In the rows, zero is written as 128.
Each run below is a few steps of one of 7 hidden systems, one row a step.
H, seq 1 (9 x 22):
[[200 118 171  79 113 124 146  88  45 117 107 164 132 102 111 133  75 156
   67 184 121 194]
 [140 125 150 165  99 115 135 117 110 215  99  97 215 102  82 162  91 198
  141 127  99 111]
 [115 140  97 173 100  81 100  95 130 148 128 131 149 128  98 133  87  48
  214  91  94 129]
 [169 128 134  88 102 132 133  53  92 127 155  75 112 137 142 126 145  33
  120 106 122 134]
 [164 111 159 152 137 141 125 119 132 164 157  81 126 142 116 148 230 126
   92 125 101  94]
 [131  86 132 187 152  94  92 130 139 111 108 186  81 145  99 123 188 120
  126 140 119  99]
 [129 106 143  95 149 113 123 104  92 118  62 174  73 103 116 131 123 124
   86 149 157 103]
 [ 81 150 148  98 163 133 135 137  88 163  79 130 133  87 111 169 126 174
  115 140 108 108]
 [ 69 162 125 138 144 114  92 143  88 143 107 150 154 122 129 140 104 131
  161 137  80 174]]
R, seq 2, 9 rows:
[[ 93  98 102 173 172  96  78  86 133  97  98 171  81 155 152  99 196  82
  105 120 137 133]
 [145 111 108 113 178 106 113 110 130 116  84 181  61  80 140 149 139 154
   87 186 141 155]
 [ 92 121  96 122 154 130 103 140 145 135 106 126 126 101 174 154 104 213
  161 186 109 176]
 [117 144  87 106  97 125  86 132 132 149 119  97 138 122 187 125  61 102
  180 148 132 178]
 [171 177 131  73  92 141 149 152 112 155 151  98 139  95 126 152  66  88
  144 132 121 152]
 [147 152 166 112  92 163 164 157 113 138 190  80 172 144 104 139 125 133
  149 110  94 120]
 [158 117 159 157  85 138 135 139 132 127 170 102 149 179 104 100 160  86
  129  87 131  87]
 [154 105 155 156 128 117 154 128 140 113 133 159 104 143  71 117 166 105
  104  98 146  63]
 [ 92  89 145 152 164 119 137 108 124 105  96 161 109 139  97 123 173 171
  110 119 134  76]]
V, seq 3, 9 rows:
[[127 120 138 122 127 117 118 127 121 178  95 108 113  97 102 172 135 130
  151 138 112  78]
 [125 102 167 136 101 128 100 156  97 119 126 140 117 158 106 129 133 130
  167 149  99 107]
 [160 135 156 126  97 138 109 182 108 150 121 138 142 143 126 115 115 125
   97 145 140 137]
 [138 166 145 137 126 133 155 150 115 148 146 134 170 113  92 138 117 138
  112 111 106 140]
 [127 127 136 140 119 129 139  90 102 112 149 125 168 150 127 110 117 136
  128 116 107 167]
 [137 141 119 113 127 128 125  84 109 142 123 104 137 126 155 120 130  95
   95 115 137 156]
 [128 137 123 122 153 125 139  91 126 129 141 110 108 115 123 147 170  98
  122 114 107 119]
 [141  93 127 151 138 114 109 100 134 113 129 137  97 140 131 125 168 121
  127 141 121 122]
 [155 111 123 137 134 110 110 134 137 144  98 149  97 109 121 138 134 124
  112 152 145 116]]
R, seq 4, 9 rows:
[[127 131 129 144 119 136 100 140 131 176  97  99 160 147 161 103 144 127
   67 114 170 120]
 [112 173 103 139 159 118 148 164 157 101 149 180 115 110 110 126 125 101
  126 106 130 145]
 [123 101 138  87 133 149 153  78 109  80 144 106 112 141 152 119 138 154
  127 139 126 138]
 [149 128 111 145 128 133 114 139 160 174 116  95 143 121 158 128 144 140
   91 132 158 125]
 [107 155 100 132 148 122 137 157 162 111 150 145 104 112 120 140 128 104
  166 115 119 127]
 [125 103 146  83 118 148 131 105 102 106 127 100 100 138 148 127 134 128
  136 143 132 113]
 [139 136 133 133 123 137 112 175 140 170 110 117 137 122 137 132 133 140
   99 135 150 113]
 [ 97 146 121 131 130 129 133 164 139  96 142 154 120 135 118 120 113 122
  158 117 124 127]
 [130 111 142  97 113 140 139 103 103 108 119 115 124 143 143 109 112 129
  112 127 151 122]]
G, seq 5:
[[101 108  91 135 167 107 133   4 123 116 118 104 118 121 150 129 163 102
  128 101 119 139]
 [113 143 116 111 165 130  86 132 130 180 105  87  86 101 166 167 196  99
  105 145 118 115]
 [ 93 156 128 122 156 127 103 180 117 121 147 150 102 110 128 167 141 138
  178 167  62 160]
 [146  81 128 132 100 118  83 131 117 108 119 141 111 148 157 120 100 158
  170 190 116 165]
 [163 113 133 113  89 124 125 168 142 158  95 129 117 109 115 136  73 146
  143 153 163  90]
 [122 137 141 119  95 132 170 124 122 128 139 112 167 128  91 131  75 138
  175  97 120 102]
 [145 115 151 137  89 138 130  98 109 139 142  87 173 168 133  99 132 111
  113  96 137 123]
 [151 156 151 135 130 139 142 156 122 148 141 131 143 131 106 122 158 104
   67 102 139 117]
 [123 140 131 148 161 122 155 110 121  95 150 167 134 128 100 122 155 132
  102 110 108 152]]
K, seq 6:
[[195 135 105  65 124 129 145  88 123  66 170 142  68 110 161 119 103  67
  116 159 137 200]
 [146 106 155  97 119 166 189 136 155 144 119  82 135 121 114 133 134 195
   92 113 181  45]
 [ 84 146 105 191 114 114  84 199 162 154 128 136 163 153 129 115 113 125
  183 111 118 125]
 [155 132 116  96 110 123 126  98 108  72 158 145  97 141 149 102 102  59
  138 131 130 177]
 [131 120 157  96 132 157 184 120 125 115 124 113 131 129 113 118 139 163
   79 104 168  77]
 [ 81 137 116 181 139 123 104 173 154 138 126 144 161 149 128 114 137 159
  148 116 120 127]
 [134 128 101 122 129 118 111  98 121  97 137 142 109 137 163 108 119  91
  129 137 131 182]
 [135 131 128  93 143 145 170 110 136 126 121 113 121 106 130 131 129 149
   84 121 160 108]
 [ 98 137 114 154 136 132 125 162 163 148 133 116 148 130 133 135 136 162
  152 124 120 118]]
S, seq 7 (9 x 22):
[[126 157 128 136 155 118 166  69 103 136 148 127 163 103  93 152 138 126
  116  98  85 152]
 [132  90 117 157 130 115  99  61 122 128 138  98 134 149 152 128 165 136
  152 142  92 153]
 [155 128 131 151 134 114  88 137 132 173 122 113 106 124 130 147 187  84
  107 137 117 116]
 [137 123 135 138 155 115 140 137 141 117 138 158  84  99  85 165 160 133
  149 143  99 103]
 [129  85 123 140 118 106  99 128 132 131  87 151 101 119 123 137 104 154
  164 164 132 110]
 [114 147 143 117 116 119 112 159 101 173  84 136 137 107 107 144  93 120
  133 128 131 102]
 [110 144 154 108 118 135 148 136  91 124 135 131 156 124 101 143  92 153
  160 131  90 139]
 [150 119 139 138  94 132 112 122 107 145 137 107 172 146 142 118 102 150
  134 146 111 168]
 [165 153 132 152 117 123 134 124 128 162 154 114 169 127 113 130 138 103
  102 108 113 151]]
G, seq 8 (9 x 22):
[[189 114 154 128 108 122 139  89  80 149 139 126 174 104 108 157  96 188
  125 180  75 194]
 [223  96 126 188  95  97 121 108 159 194 128 115 157 106  91 154 126 143
  124 147 121 120]
 [194 130 144 139 106 102 157 101 122 145 155 131 116 102  50 164 131  66
  157 109  92  94]
 [152  80 181 130 119 127 140  68  79 115 143 112 114 153  86 140 185 121
  136 127  82  88]
 [116  96 174 170 136 112  89 140  95 156  90 148 116 152  88 133 195 125
  108 130 112  70]
 [ 82 135 158 146 146  98  99 134  63 128  76 197 122 128  80 131 122 109
  128 125 100 120]
 [100 114 142 122 138 107 100  77  57 148  59 149 152 117 130 127  96 157
  108 148 119 156]
 [129 148 116 139 133 107 107 116 113 211  74 115 175  83 128 159  93 154
  108 139 125 149]
 [163 166 111 136 117 109 134 108 119 178 146 108 171  87 113 166  92 113
  148 132  83 182]]
Y, seq 9:
[[185 111 135 138 139 131 157 101 143  97 175 135 107 130 115 128 175 128
  102 136 115 143]
 [148  80 106 170 134 101 109 100 160 113 109 155 106 139 136 106 146 136
  115 139 157 122]
 [ 96 114 100 138 156 111 134 129 163 117  99 157 100 104 116 142 115 158
  163 133 139  99]
 [ 76 114 132 114 137 143 124 135 119 104 130 117 124 140 143 135 129 178
  175 146 104 126]
 [ 88 141 133 122 126 140  85 170 111 149 111 114 141 143 164 126 131 140
  133 145 118 146]
 [134 176 127 110 121 133 121 175 115 151 137 132 141 108 133 140  98 109
  127 137 113 166]
 [168 144 137 111  96 139 147 121 111 130 154 113 159 131 130 117  93 117
  114 126 129 165]
 [162 133 125 141 107 128 148 109 143 146 131 112 158 133 121 109 117 104
   93  96 162 119]
 [143 130 119 134 133 124 164 107 156 117 146 128 116 124 103 126 143  98
  121  89 147  93]]
V, seq 10, 9 rows:
[[124  98  83 148 127 112 111  78 168 171  83  86 146 115 165 122 115 151
  122 120 175 112]
 [ 87 136 114 105 135 109 123 117 121 132  97 129  88 102 106 157 111  81
  186 111 120  78]
 [133  87 162 105 103 152 125 159 121  82 144 124  84 166 132 114 147 138
  149 151 135  90]
 [126 136 137 153 127 135 110 198 150 159 104 143 142 136 131 113 137 149
   84 127 166 105]
 [108 165 128 139 140 119 155 162 126 116 133 176 150 110  85 133  89 144
  147 114 110 139]
 [129 119 132 104 111 147 150 111 113  94 145 119 153 144 150 104  88 167
  133 138 132 167]
 [102 159 109 109 135 141 127 116 129 161 119  82 156 119 168 128 124 122
  103 105 142 143]
 [ 94 151 110 127 147 127 134 110 134 109 159 116 116 128 130 135 152  86
  161  99  99 132]
 [153 101 112 132 123 128 121 112 156  97 151 123  95 150 154 106 154 105
  128 132 147 131]]
S, seq 11, 9 rows:
[[ 92 104 143 148 143 150 106 136 124 140 116 102 158 160 163 115 172 203
  101 143 124 132]
 [105 169 116 167 141 127  95 198 149 135 152 151 137 144 138 117 154 102
  126 119 113 157]
 [153 153  97 107 152 122 143 132 148 104 153 153  99  90 139 145 113 123
  129 156 118 183]
 [139 117  88 127 133 122 139  94 171 155 114  93 131  96 153 143 111 155
  134 133 152 125]
 [110 138 117 123 114 129 130 122 143 144 132  90 125 130 126 135 128  83
  166  94 134  86]
 [146 113 153  87 110 143 138 125 108 100 146 115  91 140 124 130 135 106
  146 139 123 106]
 [155  97 158 125 111 139 135 146 127 126 120 129 125 142 119 116 133 162
  103 142 152  96]
 [113 131 139 154 122 122 134 157 128 119 117 166 147 145  99 104 118 134
  119 105 144 109]
 [111 137 132 120 135 121 129 119  99 102 117 165 134 132 127 107 102 126
  117 125 128 161]]
H, seq 12, 9 rows:
[[171  60 141 114 125  94 130  34  93  92  94 159  63 115  95 138 128 108
  140 155 123 104]
 [111 102 169  97 127 134 108 114  82 191  59  88 114 113 117 166 153 141
  111 141 131  51]
 [ 74 164 144 140 158 109  93 177  99 154 106 165 106 107  89 170 156  98
  159 129  71 107]
 [113 142 160 104 133 119 102 109  37 103 112 174 121 137 122 119 116  95
  110 147  90 185]
 [163 153 157 135 119 125 121 121  76 191 108 121 187 110 114 142 117 143
   68 139 110 167]
 [149 140 110 189 126  88 128  94 136 166 136 140 174 106  84 150 114 123
  159 116  81 153]
 [155  99 109 141 102  97 112  32 113 134 123 105 131 133 132 124 115  74
  154 115 120 139]
 [170 113 131 121 119 127 118  89 133 176 131  65 108 116 134 158 177  86
  118 126 124  93]
 [132 100 143 151 150 116 107 125 133 126 137 131  79 132 105 156 206 114
  148 142  91  90]]
K, seq 13:
[[156 126  84 119 105 128  96 204 195 156  84 139 105 109 183 104  64 141
  103 162 224 131]
 [141 161  95  83  87 147 168 179 167 108 151 124 145 104 146 119   9 146
  181 133 164 157]
 [121 136 139  84  66 177 155 145 131 111 177  50 169 175 167  92  84 122
  160  98 153 120]
 [127 175 140 143 104 156 144 182 143 125 179 111 171 176 130  81 142  72
   92  60 155 124]
 [146 130 117 175 136 131 166 138 175  61 196 167 136 166 113  83 155 118
  114  91 140 145]
 [115  83  99 161 141 122 142  81 173  75 124 141 115 164 147  75 147 135
  111  97 183 105]
 [ 57 142  81 135 169 116 135 125 164 105  88 162 112 121 146 105 115 126
  121  92 179 106]
 [ 58 144  95  92 169 144 136 138 145  77 130 136  97 118 171 127 121 156
  155 135 132 151]
 [ 98 135 121  78 140 164 115 160 134 119 122  94 102 133 198 120 140 152
  105 153 156 141]]
Y, seq 14 (9 x 22):
[[122 156 102 133 113 110  96 145 139 160 108 126 126 120 141 124 103  66
  138 111 147 126]
 [156 141 141  77 111 144 169 129 121 119 148 111 111 107 110 148 103 115
  140 127 128 113]
 [157  99 159 142 100 140 130 126 120 131 141 106 145 164 122 108 150 140
  112 123 135 106]
 [121 132 129 154 133 107 115 142 133 134 109 159 117 133 103 119 140  91
  118 107 141 101]
 [120 124 140 104 147 128 155 112 106  97 125 155 101 115 104 137 128 135
  130 133 117 121]
 [119 106 144 142 140 131 118 113 110 131 115 127 138 140 135 125 150 174
  111 145 116 134]
 [104 143 110 156 147 109 104 129 130 150 112 141 138 115 130 137 132 124
  132 128 113 146]
 [124 142 113 104 134 128 133 108 118 123 135 119 124 109 142 142 109 122
  145 136 112 160]
 [147 123 126 120 113 137 126 115 131 151 132  86 142 128 151 131 124 138
  123 137 132 139]]

Which system made each of these runs?
seq 15 (2 x 22):
[[142 111 132 119 116 148 134 149 164 144 138  81 107 133 139 136 158 137
  135 129 148  75]
 [131 116 143 144 114 129 110 177 143 111 146 141  97 152 111 126 153 106
  162 131 120  94]]
	Y
seq 16:
[[147 140 167 164  72 144 113 157 107 214 158  51 227 150 109 150 129 157
  160 121  70 126]
 [205 150 137 178  87  98 103  98 107 163 178 117 161 147  98 124 149  22
  122  99  82 169]]
	K
seq 17 (2 x 22):
[[192  98 171 126  91 118  97 121  68 142 113 148 134 138 116 127 114 132
  103 177 110 163]
 [176 115 154 150 120 111 149 133 124 165 103 154 147  96  69 153 108 171
  109 144 125 105]]
	G
seq 18:
[[104  87 120 140 111  88  46  93  71 122  86 156 118 137 149 136  83 136
  212 195  72 188]
 [204 143 150  75  64 123  90 142  75 202 105  90 126  95 135 161  68  76
  128 173 123 151]]
	H
seq 19:
[[ 94 171 126 104 137 127 122 149 115 138 119 128 104 115 117 138 132  56
  132  95 128 100]
 [123 129 154 111 145 145 146 161 121  80 163 153  93 135 107 139 158 141
  144 145  98 122]]
	K
seq 20 (2 x 22):
[[ 98 149 147 126 116 135 108 130  91 135 135 105 145 159 133 113 145  74
  130  93 113 121]
 [140 146 147 134 152 132 146 138 116 105 155 160 120 133 103 125 165 111
   92 117 110 142]]
	K
seq 21:
[[150 165 136  91 163 155 168 152 143 137 162 111 103  90 123 166 172 134
   88 132 117 126]
 [157  98 125 161 119 131 107 168 178 144 149 110 115 138 134 142 166 163
  153 161 118 110]]
	K
seq 22 (2 x 22):
[[137  92 154 128 165 137 106  99 121 201  80  76 112 108 141 166 223 175
   55 152 134  77]
 [ 67 146  97 188 175 104  59 210 170 132 115 183  91 129 136 138 176 123
  162 149 101 132]]
	R
seq 23, 2 rows:
[[ 70 135 113 110 125 128 101 120 115 110 123 113 109 142 154 127 116  89
  192 117 110 127]
 [145 153 143  88 119 153 112 155 104 132 147 102 114 136 161 126 144  89
  100 140 125 154]]
	H
seq 24:
[[118  93 167  92  78 126  72 172  83 122  80 137  70 153 126 126 102  86
  176 161 139  70]
 [117 136 182 105 103 135 119 209  77 148  68 177 140 125  94 122  67 166
  105 149 152  98]]
	R
seq 25:
[[128 142 140 126 171 154 135  89 109 173 122  78 167 125 165 128 205 165
   10 118 137 153]
 [126 188  87 190 193 104 117 166 177 156 152 171 133  88 116 157 181 115
   98 120  93 179]]
	G
seq 26, 2 rows:
[[137 120 169 168 152 111  96  81  65 146 116 147 135 158 104 118 219  82
   50 110  95 137]
 [147 118 127 183 190  88 141  85 128 135 108 195 119  88  73 157 175 161
   80 138  99 143]]
	K
seq 27:
[[170 136 142 131 126 143 153 167 143 104 155 161 128 135 118 104 132 140
   74 132 154 142]
 [139 122 119 162 136 119 152 134 155  96 138 176 141 139 110  95 122 148
  101 112 153 139]]
	Y
seq 28:
[[172 137 120 160 112 113 100 175 167 178 140 120 115 110 112 157 146  99
  148 140 117 113]
 [166 126 124 126 121 107 152 124 140 123 139 152  99  92  78 158 104 111
  170 137 113 108]]
	S
seq 29, 2 rows:
[[ 95 143 115 158 146 118 134 118 132 110 156 143 152 129 111 138 126 149
  177 121  77 159]
 [157 119 108 129 113 113  84 109 121 151 121 109 122 124 166 133 118 105
  135 159 118 176]]
	S
seq 30 (2 x 22):
[[ 74 159  91 149 110  99 100 103 126 158 143  90 152 123 120 158  99  59
  251  91  63 128]
 [179 132 183  75  87 128 109  97  39 155 127  98 102 127 105 154 136  34
  124 138  91 118]]
	R
